Here are some numbered points:
[-127 -127  -64  -42  -27  -64   20  -20   32  -39   36  -48    2   34
   -7  -44] 0
[ -88  -95 -117    0  -67  -28  -35  -15   -5    5   21  -29   38  -25
  -20  -31] 1
[-38  12  30 -42  33  25   9  -1  -3   4   4  23 -40  31 -11 -12] 2
[ 41  13 -51  17 -34  29 -17  47  17  56  29  39  30 -53 -33 -24] 3
[ 41  72  44  35  29  19 -41 -45 -67 -47 -62  -4 -36  19  34  57] 4
[-121  -96  -50  -41  -10  -33    9  -25  -40  -47  -30  -37   -4   20
   10   -3] 5
[ -1 -16  38 -33  16 -29 -29   0 -35 -93 -14 -49 -28  19  49 -18] 6
[ -2  12   0  27   3   4 -62 -62 -72 -61 -90  14 -26  -8  43  39] 7
[ 22  -2 -17  15  -9  14  18  63  77  67  51  62  18 -25 -11 -46] 8
[118 115  68  59  14  33 -50 -62 -83 -44 -73   1   8 -15  17  53] 9
[-12 -41   7  14  -8 -62  -3 -52 -36 -87 -26 -76 -14  25  46  28] 10
[ -2  17 -38  12 -28  32 -47   1 -19  41   2  29  31  -9 -23  12] 11
[-8 47 42 25 34 26 61 21 80 98 76 47  4 69 -8 25] 12
[-57 -33   2 -39  30 -10  32  54  39  20  74  -6 -33  44   5 -47] 13
[ -8 -61   0 -36   5 -19  24  74  82   6  56  25   3 -24   7 -86] 14
[ 15  10  33 -21  25  -1  14  16   4 -18 -28  10 -36  -7  11 -20] 15
[-29 -58  20 -68  15 -35  46  68  49 -22  36 -13 -34 -11   2 -81] 16
[-46 -35 -34 -41   5 -11 -23   8 -49 -49 -29 -43 -32  -1  25 -16] 17
[-80 -74 -79 -27 -18 -33  24  52  22  21  45   3 -20 -26  -2 -55] 18
[-28  -6  18 -13  26  23  49  61  88  79  87  66  -1  32 -16 -50] 19
[ 32  52  -2  28  11  12  -4 -41 -64   8 -35 -12 -17  12   6  76] 20
[ 65  45  10  73  -7  21  51  42  98 110  95  39  68  26 -27  27] 21
[-50 -66 -20 -33 -22 -19  -7   3  13 -14  17   5   2  -2 -15 -40] 22
[-47 -58 -29 -31  -4 -26 -36  20 -19 -58  -8 -28 -15 -11  50 -33] 23
[111 105  36  84 -17  41 -46 -48 -29  31 -47  54  50 -13  -5  72] 24
[ -9  -8 -33  16 -39  -6 -56 -66 -98 -55 -79 -17   9  -2  -4  40] 25
[ 20  -4 -16   5 -12  17  39  74  82  83  55  68  12 -44 -32 -50] 26
[-77 -73 -33 -44 -23 -54  50  -6   3   2  14 -58 -15  27 -16  -9] 27
[-35 -26  51 -33  51 -42  70  51  64 -15  82 -43 -39  65  40 -35] 28
[ 83  94   1  77 -14  33 -15 -57 -41  35 -39   0  25  -1 -32  88] 29
[ 15  14 -29  38 -47   6  -7 -35  -2  51 -26  41  24 -19 -42  28] 30
[ 23   3 -43  17 -56  24 -15 -25   8  51 -13  41  48 -40 -78   2] 31
[ 75  76  45  37  31  73  42  45  62 104  40 116  52  -2 -16  19] 32
[ -2 -40 -26   9 -37 -35  18   1  31  10  33 -19  17  -5 -20 -22] 33
[ 81  99  74  56  26  16 -37 -86 -87 -47 -96  15 -16  26  19  80] 34
[ 14   4  -9  12 -12   6  28   2  36  44  27   8  27 -13 -27   4] 35
[ -2  -2  64 -21  86 -22  71  90  74  -9  44  14 -52  18  79 -30] 36
[ -1 -29 -11  31 -27 -53 -10 -47 -16 -41   3 -67  17  33   2  32] 37
[-72 -56 -17 -43  -2 -37  -1   2 -37 -59 -12 -43 -25  22  20 -31] 38
[-22  -6  24 -18  32 -29  29  -1  -3 -32 -19 -33 -51  22  33   3] 39
[-89 -45 -12 -56  23   5  63  65  87  67  83  20 -20  24 -41 -60] 40
[-57 -44 -25 -56 -15   8 -20   0 -27  -7 -38  38 -29 -22 -39 -45] 41
[-31 -26   0 -16   7 -12  60  70  84  56  91  17  12  17  -6 -42] 42
[ 63  52  64  17  20 -10 -30 -47 -64 -79 -66 -34 -32  13  37  34] 43
[-51 -31 -92  24 -67  12 -48 -71 -68  29 -46  21  48 -33 -35  47] 44
[-108  -94   -8  -94   40  -21    7   34   -6  -70    8  -24  -64   20
   31  -75] 45
[ 24  26  38 -31  29 -10 -17  13 -33 -61 -20 -67 -35  12  38  -1] 46
[-36 -60 -18 -28 -14 -44  -2  51  33 -38  32 -45  -7 -10  23 -58] 47
[ -6  35 -14   3   2  61  48  36  56 127  50  89  27  -6 -61   1] 48
[ 86  78  66  50  12   1 -41 -59 -62 -63 -89  -4 -13  -3  33  65] 49
[ 75  60  53  51  50  18  86 101 106  90 101  44  39  23  33   8] 50
[ 35  60 -26  24 -25  71  -8  20  14 114  36  90  52 -32 -45  10] 51
[ 75  39  20  23 -11  -3  -7 -17 -30 -14 -36 -14  32 -18 -12  32] 52
[102 103  63  82  31  25 -41 -56 -55 -36 -59  -1  13  -3  51  95] 53
[-92 -85  20 -67  41 -50  41  62  67 -33  56 -26 -61  54  39 -77] 54
[-14 -34  46 -34  23 -17  44  67  87  13  87  10  -6  25   1 -73] 55
[-19  -7  21 -24  42   9  77  97 100  78 108  47 -22  35   9 -40] 56
Which three points above are nearest to each new point by angle? Their numbers follow each, smallest number first.
[ -3  -1 -27 -12 -30  26  -3  -4  13  46  24  15  37 -12 -46 -15] 3 31 51
[-91 -58 -61 -19 -11 -10  39  40  68  78  64  26  -4   9 -44 -32] 18 40 42
[ 20  34  70   0  30 -22  -9 -50 -55 -78 -56 -39 -43  40  44  39] 4 43 49
[-31 -43  -6  16 -19 -54 -27 -42 -44 -82 -42 -42  -8  16  28  15] 10 25 37
[-61 -49   6 -38  11 -33   9 -10 -21 -46  -1 -44 -23  35  14   4] 5 38 45
[ 23  28 -24  13 -18  14   5  28  14  41  40   6  19 -18 -12 -12] 3 8 51
[-62 -33 -38 -10   0   6 -57 -28 -76 -57 -37   4 -25  11  30   4] 7 17 25
[-20 -29 -67   2 -64  -7 -40 -49 -64  -8 -65   4   9 -39 -46  -2] 1 25 44
[-57 -75 -53 -20 -27 -13 -18  13  28   0  10   5   7 -21 -22 -44] 1 18 22
[-30  -4 -54  -2 -27  21 -52 -16 -63   4 -30  19  14 -25 -13  12] 11 25 44
[-21 -12  27 -22  29 -25 -17  -8 -51 -87 -40 -31 -57  17  51   0] 6 39 46
[-14   1  16  -6  13  11  18 -20  19   6 -19  40  -6   2  -3   2] 2 32 48
[-93 -78 -19 -62  27 -26  10  29  -4 -41  12 -10 -40   8  36 -46] 38 45 54
[ -9  -4   4   5  16 -11 -21 -42 -54 -60 -85   1 -25  -7  33  40] 7 25 43
[ 55  57  91  19  48  -7  -2 -27 -33 -64 -17 -47 -39  30  50  29] 4 43 46
[ 28  15  31   9  25 -17  -1  28  22 -32  21 -14 -23   7  62 -13] 28 36 46
[ 28  33 -31  30 -26  46   9  21  36 106  21  63  55 -41 -51  19] 3 48 51
[-29 -22 -60  -4 -36  11 -41 -23 -53  -4 -32  -5  28 -27 -24  15] 1 25 44
[ 44  25  62  -6  52 -21  62  82  71   0  53 -25 -48  21  51 -33] 28 36 55
[ 40  33 -44  43 -55  18 -63 -73 -71 -10 -86   3  19 -43 -26  53] 25 29 44
[ -53  -89 -120   -3  -82   -2  -51  -25   11   17   -9   -1   66  -57
  -55  -34] 1 22 44
[115  81  27  51   1  34 -11  24   6  23  10  21  37 -24 -12  18] 24 32 52
[ 52  27  61  14  22   5  28 -14  34   3  26   8   3  23   9  12] 12 32 50
[ -73  -80 -104  -32  -51   -1  -18   -8    0   21   -7    8   23  -47
  -46  -41] 1 18 22
[-14 -44 -38 -53 -16  18 -13  64  39  34  17  47  -7 -59 -28 -84] 14 18 26
[ -6   9  18 -10  14   0  29   6   7  -1  18  -2 -17  19 -16  -8] 2 13 28
[ -9  -8  -4 -15  -5  -1  -4 -26 -25 -24 -32 -10  -9  -1  -2  12] 7 17 25
[ 61  69  44  12  33  42  48  70  60  74  24  71   9 -12  -6 -13] 32 48 50
[127 103  37  46   6  67 -22   3 -17  51  -6  63  39 -45   1  24] 24 29 32
[-53 -16 -50 -45  15  52 -16  40   3  50   6  59 -16 -35 -20 -29] 18 41 48
[ -3 -15 -28   6 -23  10  18  11  40  57  32  18  30 -19 -35  -8] 26 35 48
[ 72  53  31  25   3  -7   9  23   5   3   9 -16   7   0  10   8] 9 52 53
[-30 -10  72 -31  44 -38  24  -3  -2 -51  25 -51 -37  74  54  12] 6 28 39
[-16 -13 -41  -7 -20  30 -42 -49 -36 -12 -50  20  27 -43  -8   3] 7 25 44
[ 36  25  55  38  34 -38   9 -31 -11 -68 -20 -64 -15  47  46  53] 10 43 46
[-57 -84 -73  13 -55 -41  32   9  83  58  74 -25  54  17 -50 -12] 1 18 33
[-19 -17 -22 -10  -9   5  57  48  69  81  30  39  -4 -28 -54 -40] 8 26 40
[ 63  68  66  39  51  23  30   6  26  32 -12  47   3  15  22  37] 24 32 50
[ 26   5 -14 -19 -11  31 -26   0  -5   4 -33  26  22 -35 -28 -13] 3 11 31
[  8  21 -29  24 -29   0 -44 -20 -57  -3 -30 -10  -5  -5 -16  29] 20 25 44
[ 19   1 -27  33 -24 -19 -33 -48 -51 -48 -45 -35  -3 -10  15  41] 7 10 25
[-87 -83 -40 -28 -11 -39  -4  13  -1 -39  34 -35 -22  24  15 -40] 0 22 38
[40 63 32 21 33 50 23 55 57 82 51 68 18 16  9  7] 12 32 50
[-17 -24 -49   6 -27   1 -52 -42 -77 -50 -59  -5  -5 -30  10  17] 7 25 44
[-76 -52 -55 -15 -21 -12 -30 -38 -62 -39 -28 -28   9  12   2  20] 5 17 25
[-28 -20 -47  -5 -23  20  39  28  76  88  42  24  44 -31 -61  -7] 26 35 48
[-81 -80   5 -82 -20 -37  99  40 109  68  94 -17  -4  24 -68 -84] 13 40 42
[-78 -35 -39 -47  -9  21   6   7  -3  60  -6  77 -43 -16 -61 -42] 18 40 41
[-31 -38 -16 -31 -26 -35  -5  -7 -19 -29 -15 -34  -6  -6   9 -21] 5 23 38
[-53 -41 -26 -60  -9  18  -4  -5   1  -1  -9   8  -1 -10 -32 -34] 22 41 45
[-65 -42 -70 -64 -35  32  -3   1   6  42  -1  16   2 -40 -77 -56] 18 22 41
[ 52  19  22  15   9  -2  33  77  66  38  58  15  22   0  -4 -28] 8 21 50
[ 63  71  18  44 -17   4 -11 -34 -35  12 -17 -22  -2  13 -15  48] 9 20 29
[-116  -80  -71  -44    7   15  -13  -17  -12  -13  -26    7   -7   -7
    9   -2] 0 1 5
[ 19 -14  28 -18  12 -24 -26 -15 -39 -88 -27 -35 -20  -1  38 -15] 6 10 46
[-118  -95   -9  -59    9  -46    3   -2  -13  -68   -2  -49  -29   34
   29  -31] 5 38 45
[-46 -61 -59  -9 -55 -19  -5  -8   8  22  10 -12  39 -18 -49 -13] 1 22 33
[  72   58  115    0   62   -6  -17  -25  -47 -110  -53  -29  -50   24
   68   10] 4 43 46
[  2  -4   1   1  17  -5 -33 -13 -48 -67 -47  -9 -21 -12  34   6] 6 7 43
[-100  -78  -27  -27    1  -30   29  -55    0  -36  -15  -32  -17   39
    4   18] 0 5 27
[-35 -29 -32 -18 -10 -13 -23   1 -32 -36 -29 -28 -19 -22  20  -8] 17 23 38
[ 26  25  52  -4  48  -7  34  57  43   5  39   5 -24  25  42 -15] 28 36 50
[ 16   5   4  -7   5   8 -33  -3 -32 -24 -28  30 -25 -21  26  -9] 4 7 43
[-54 -52 -29 -27   5  -8 -45   1 -20 -48  -7  -8 -15  -2  44 -30] 17 23 38
[-44 -13 -61  26 -36   9 -35 -35 -31  14 -32  22   8 -14 -26  26] 11 30 44
[-33 -53 -33 -60 -18  -1  14  61  56  37  40  15  -4 -35 -38 -80] 14 18 40
[  3  -4   7 -32 -29  13 -11  -7   5  18  20  11  13  -4 -36 -45] 3 22 31
[ 51  20  30  46  33 -10  47  49  88  31  72 -25  29  28  29  18] 12 21 50
[ 17  29  63   8  31 -24 -11 -37 -42 -73 -32 -56 -27  40  43  29] 4 43 46
[102 105  27  81 -12  42 -23 -38 -21  38  -4  43  31  -2 -13  52] 24 29 53
[ 35  18   4   7   7  31 -13  10  21  18  12  38  13 -26  10  -5] 3 32 51
[ -9   3  52 -24  47 -13  27   8  11 -42   9 -26 -32  33  30  -5] 28 36 39
[ -28    3  -20   10  -27    6  -40 -101  -91  -24  -77    7    5    9
   -3   63] 7 25 44
[ 18 -28 -19  34 -31 -36 -17 -47 -16 -39 -37 -35  27 -11   4  29] 10 25 37
[  3 -26   3  19   2 -18   0 -26  28 -30  -8 -16  18   9   4  14] 0 10 37
[-43  -8 -27 -35 -14   1 -12  -9 -66 -19 -25 -27 -18   1 -28  -3] 5 17 38
[-23  -9  11   6  36 -16   7  27   9 -15  15  21 -30  24  47  -3] 28 36 54
[ -1   6   8  13  -9 -13 -18 -51 -43 -36 -58 -27   2   2  -6  43] 7 25 43
[-118 -114  -55  -70   -8  -17  -22   23    8  -39   29  -12  -18    8
  -12  -85] 0 22 45
[-20  -3   6  28  11 -35  -9 -44 -35 -53 -26 -49 -15  48  43  61] 10 37 43
[ -5  14  25  -6  22 -11  11  19   6 -16  27 -46 -14  28  20  -2] 28 39 46
[ 33  17  69 -26  42 -26  -7  -2 -46 -97 -21 -61 -59  20  51  -5] 6 43 46
[-127  -67    5 -110   64    9   19   14  -27  -40    9    7 -108   70
   11  -75] 2 45 54
[ 38  11  19  -2   6 -13  -1  27   4 -26   1 -26  -3 -19  22  -5] 6 15 46
[ 47  60  80  -2  42  -3   0 -36 -55 -66 -43 -57 -29  39  23  41] 4 43 49
[-33  -1 -31   8   4  15  39 -29  -3  54 -15  31   2   4 -26  52] 30 44 48
[-16 -11 -23 -32 -12  18 -35  12 -28   0 -11  16   2 -28  -2 -13] 11 17 41
[ 31  23   9  34  -7 -23  -2 -21  -6 -22   2 -72  11  16  14  41] 10 37 53
[-36 -53 -61 -14 -26  -6   2  13  25  20  13  -9  23 -31 -22 -17] 1 18 22
[ 126   76  117   16   48   -1  -55  -17  -54 -127  -47  -31  -33    7
   78  -11] 43 46 49
